One hidden turn or mirror swaps the rows below in pairs. Which row is each named row swapped with?
The rows were stretched afterwards, more along some directions than others.
Z_864: [-20 -10   3 -11   4  -8   2 -17 -34 -10 -10 -19  -7  -2 -13   5]
Z_781: [-13   1  -3 -10  14   5 -13 -10  17 -14  -8 -17 -19  15  -1  -7]
Z_920: [-11   6  10 -13  -3   7  18  12  -7   1 -14  21  12  13  10 -26]
Z_66: [ -8  -3  37  13 -18  29   6  20  27   2  -1  -1  26   3  -8 -11]
Z_12: [-10   7  18   5  15 -12   1  -1  10  25  13 -18 -19   7   6   5]
Z_438: [-10 -15  48  17 -20   4  35  11  29   1  -6  -1  -1  -5 -29 -19]
Z_10: [  1 -13  -9 -13  -4 -11  12  -7 -26 -25  -6  -1 -16   1 -19   3]
Z_838: [ -2 -21  19 -16  19 -15 -30 -43 -22  -8 -27   7 -36  24 -23 -23]
Z_533: [ 19 -26   1  18   0 -33 -29 -27 -32  10 -17  31   4 -11 -33  22]
Z_996: [-19  -9  19  12 -12  11  27  -2 -11 -12  -8 -27  16 -17 -19   9]
Z_102: [ 11 -24  12  21 -31 -22  28  -2   4   5  11  -2 -21  -2 -22 -16]
Z_941: [ -8  -5  52   2  26   9 -10 -28 -20   6 -20  -8 -17  -6 -40   4]
Z_199: [ 27 -21  -3  15 -12 -33   5   0   7   5   9   4  -7  -8 -17  22]
Z_697: [ -1   5  -9  -2   0   0  20  26   1  -8  -3  23  11  16  26 -19]
Z_722: [-10 -18  -2  -1   3  -5   5 -24 -30 -22 -21  -7  -7   0 -17   6]
Z_574: [ 13 -10  40   4  17 -16   4  -5 -12  -3   6 -32 -20   8 -20   5]
Z_830: [  2   6  38   5  11  42  25  23  40 -33 -31  19  12  10 -17 -33]
Z_406: [ -6  -1  40   4  30   6 -15 -10 -18  14 -22   1 -10 -10 -36  17]
Z_875: [-18   0  19   1   6   5  17  -3 -13   6 -23  10  17  10  11 -19]
Z_224: [ 22  -7  22  -6   4  -8 -12 -29 -20 -21 -28  23  -5   6 -35   0]
Z_952: [ -8 -15  41  -3  -1  14 -11  -9  -5   6 -28   9  13  13 -25 -34]
Z_931: [  2   2  -7  -6  20   0  -7  -5 -23  -5 -14  18   4  24  25 -18]
Z_385: [  1  -5  24   3  14   5  -6 -30  -6 -16 -22 -21 -12  16 -28   7]
Z_172: [  3  10  32   0  26  32  22  35  34 -32 -37  13  10   9 -17 -22]
Z_776: [-23  -3  30  -7  14  -1  24   7  19   4   4 -18 -20  -2  10 -23]
Z_339: [ -7 -22   1 -12  -9  -7 -26 -42 -21  -2 -25   5 -21  21 -17 -37]
Z_148: [-11  -7  48   9   4   0  17   2   7  -2 -47  -1  39  -8 -35 -21]
Z_870: [-16   8  52  19  -3  20  11  -8  13  24 -15 -11  21   6 -16   2]
Z_198: [-18 -10  36 -10   6 -13 -17 -30 -10  25 -27 -22  11  -2 -24  -2]
Z_190: [ -8 -17 -14 -19  17  -5 -17 -18   0 -19   1   3 -41  10  10 -14]
Z_703: [ -4   5  62  15 -26  23  37  12  25  -4 -25  12  40 -16 -38 -10]
Z_160: [ -2  -2  -7   5   2   7   8  -8 -22 -16  -1 -13 -10  -5 -12  12]
Z_957: [ -6  -8  -5  10 -11   4   1  -5 -14 -17 -11   7  11 -11 -10  22]
Z_212: [ -9  19   6  -5  13  28  13  14   1  -8 -18   8  15  18  19 -29]
Z_23: [ 20 -28  30  17  -8 -16  18   2  -7  -7   2  -7 -16  -4 -43  -1]
Z_906: [  2 -14 -10   3  15 -20  -1 -20 -43  -7 -13  -8  -6  -7 -14  17]
Z_652: [-11  15  27  -4  22   2  20  10  -8  -6 -26  -1  17  13  13 -17]
Z_321: [-16   4   2   1   6  17  10   8  -6  -1 -29  15  34   4  10 -18]

Z_190 is swapped with Z_776
Z_941 is swapped with Z_830
Z_23 is swapped with Z_952
Z_996 is swapped with Z_931

One hidden turn or mirror swaps the rows below in pairs. Which row is each named row swapped with?
The rows were stretched afterwards, more along some directions than others.
Z_678: [ 28 -39  10 -18  33   6 -34   0 -24 -30 -51 -61 -17  -1 -10  -5  14 -34
  -7  36]
Z_778: [ 10  -1   5 -33 -48  49 -25 -36  -5 -32 -37 -17 -13 -32  44  33 -24  10
  -4  19]
Z_175: [ 39  30 -21  15 -39 -17 -17 -13  26   3 -23   0 -13 -36  31   4  -5  -1
 -13  26]
Z_244: [ -4 -13   9 -22 -60  15  -6  23   6 -50  -6 -36 -40  21  41  34 -46   8
 -10  33]
Z_197: [ 54  20  10  -1  40 -26   1  17  26 -43 -27 -21 -31 -18  18 -13 -16  11
 -10  21]
Z_947: [ 41  12   9  29  10  21  21  17  15  17 -46   3  -2  -6 -42   4 -12  -5
 -10   1]
Z_471: [ -6  33 -12 -32  22 -24 -16  24  50 -49  -3 -33 -23  11  -8  19 -28  -9
   9   9]
Z_37: [ 77 -34  20   7  21 -27  39  13  -4 -39 -30 -20 -18  17  15  11  26 -30
 -10  15]
Z_292: [-14 -20  23  -4 -44 -11 -10  46 -16 -50  20 -16 -45  31 -27  18  12 -31
  -6  39]
Z_233: [ 24   0  24   7 -48  -7  -2  13 -20 -40 -22 -63  -8  13  12 -24 -12  19
 -32 -14]
Z_687: [ 15 -54   3 -15 -25   4  23  26  -6 -27 -27 -87 -50  14  46   7 -25  -3
 -18  32]
Z_257: [-47 -18   3 -47  22  13  -3   2   9 -25  -2 -30 -13   6  19 -25  -3 -11
 -26  -3]
Z_412: [ 19  -8 -24  -4  48  27 -46 -19  20   4 -28 -25 -25  25   1  -4   1 -29
 -21  13]
Z_667: [  0  18  25 -37 -10 -41 -22  49 -20 -39 -46 -46 -10 -40  -5   8  21 -26
   7   6]
Z_618: [ 48 -31  38  37  26  -8  68  21  18  -9 -47  10  -2 -15  -8   2  50  -8
  23   6]
Z_565: [ 41   8   7  13 -36   2  -3  24  46 -37 -54   6 -12  -9  -6  12  15  -1
   3  -4]
Z_178: [ 26 -17  -4 -42   7  40 -39  -6 -29 -13 -69 -41 -17 -25  11  -1 -47 -20
  36  39]
Z_653: [-14  -2 -68  -1 -20  -8 -35  24  52  21 -11 -31 -11  10  31   7 -35 -21
 -55  23]
Z_245: [ 43 -16  -8 -12   8   7  15  15  36 -19 -77 -49 -29 -18  19  18   6   2
  16 -15]
Z_182: [ 54 -43   8  -1 -34  40   2  -4  -3   4 -33   7 -11 -33  22  11  12 -12
   2   2]
Z_978: [ 35  40 -29  33  22 -33  16 -10  37  25  -6 -15   5 -39  12  -8 -36  19
 -29  27]
Z_966: [  3 -17  12 -18 -24 -16  -8  25  13 -63  23 -58  -3  20  -3  -2   6  35
   2  -9]
Z_987: [  7   9  29 -14  -9 -48  53  43  33 -40  17 -24 -11  -1  10  12   9  27
   3  -9]
Z_842: [ 33 -39 -40  19  47   4   7  -7  28  35 -16 -28 -21 -15 -26  11  -6  13
   5  17]
Z_284: [ 50   4   9   6 -12   0 -16  15  25 -34  11   4 -16  36  30  14 -17 -51
  -9   8]
Z_57: [-30 -53  -2 -18 -54   9  12  33  19 -53  21 -31 -28  30  27  27 -15   0
 -21  21]
Z_654: [ 47 -13 -18  -9  40  26 -23  -3  42   1 -92 -22 -19 -19   4  25 -11 -20
  16  14]
Z_696: [ 57  49  20  31   9 -45 -18  33  -8 -22 -47  -4  -5 -12 -48   4   6 -50
   3  32]
Z_179: [ 31   7  48   4 -36 -11  28  46 -25 -11 -57   3 -45 -30 -42   8  -6 -13
  10 -11]
Z_282: [ 43 -19  -9 -19  44  -8  19  22   3 -14 -12 -42 -29  18  -6  37 -22 -27
  -1  51]
Z_51: [ 26 -26   7  19  45 -14  41  -2   7  11  10 -25 -64   1  -3 -10 -10  25
  23  -7]
Z_927: [ 50 -46  36 -34  11 -19   0  79 -13 -57 -67 -55 -41  -1 -14  32  33 -51
  15  28]
Z_933: [ 32 -20  -3  10  10 -12  30 -23  12 -21 -12 -11  -4  10  60 -33  21   3
 -12 -10]
Z_560: [ 23   5  15   8  20   5  15  12  42 -30 -54 -25 -18  34 -26   4  -6 -11
 -22  18]
Z_49: [ 50 -49  14   6  16   3  45  42  22 -28  -7 -52 -26  14 -33  40   1  31
  49   8]
Z_208: [ 40   4  15 -20  -1 -45  -6  20  10 -30 -22   0 -13 -33  -7  27  39 -26
 -21  11]
Z_297: [ 15 -56  19 -29 -62   1  -5  32 -18 -21 -24 -23 -10 -33  10  34   0  -4
  11  28]
Z_824: [ 76 -18  27   3  35 -13  38  17   3 -15 -36 -33 -42  -6 -21   9  29  -2
   9 -11]
Z_763: [ 28   8  -7  20  22 -40  17  19  50  18 -47 -24 -13 -22   5 -18  20  15
  21  -8]
Z_734: [ 12 -44  55 -22 -36 -13  30  39   3 -27 -32 -24 -32  -9  30   2  18  10
  -8 -19]
Z_283: [ 19 -21 -37  18  11  18 -25  -4  22  19 -21 -46 -11   0  14  24  15  -9
 -39  21]
Z_897: [ -7  -6  -3 -23 -46 -12 -58  48 -14 -28 -16 -28 -34 -24  -7  39 -12 -32
   8  37]
Z_617: [ 26  41  25  26 -66 -23 -18   6   0 -25 -29 -12 -24 -43 -28   2  11   1
 -37  -1]
Z_852: [ -9 -25 -23 -48 -17  20 -22  20  40 -32  13 -47 -19  18   6  32 -14  17
 -12  13]

Z_987 is swapped with Z_824
Z_667 is swapped with Z_245
Z_978 is swapped with Z_182
Z_734 is swapped with Z_51
Z_933 is swapped with Z_233
Z_687 is swapped with Z_257

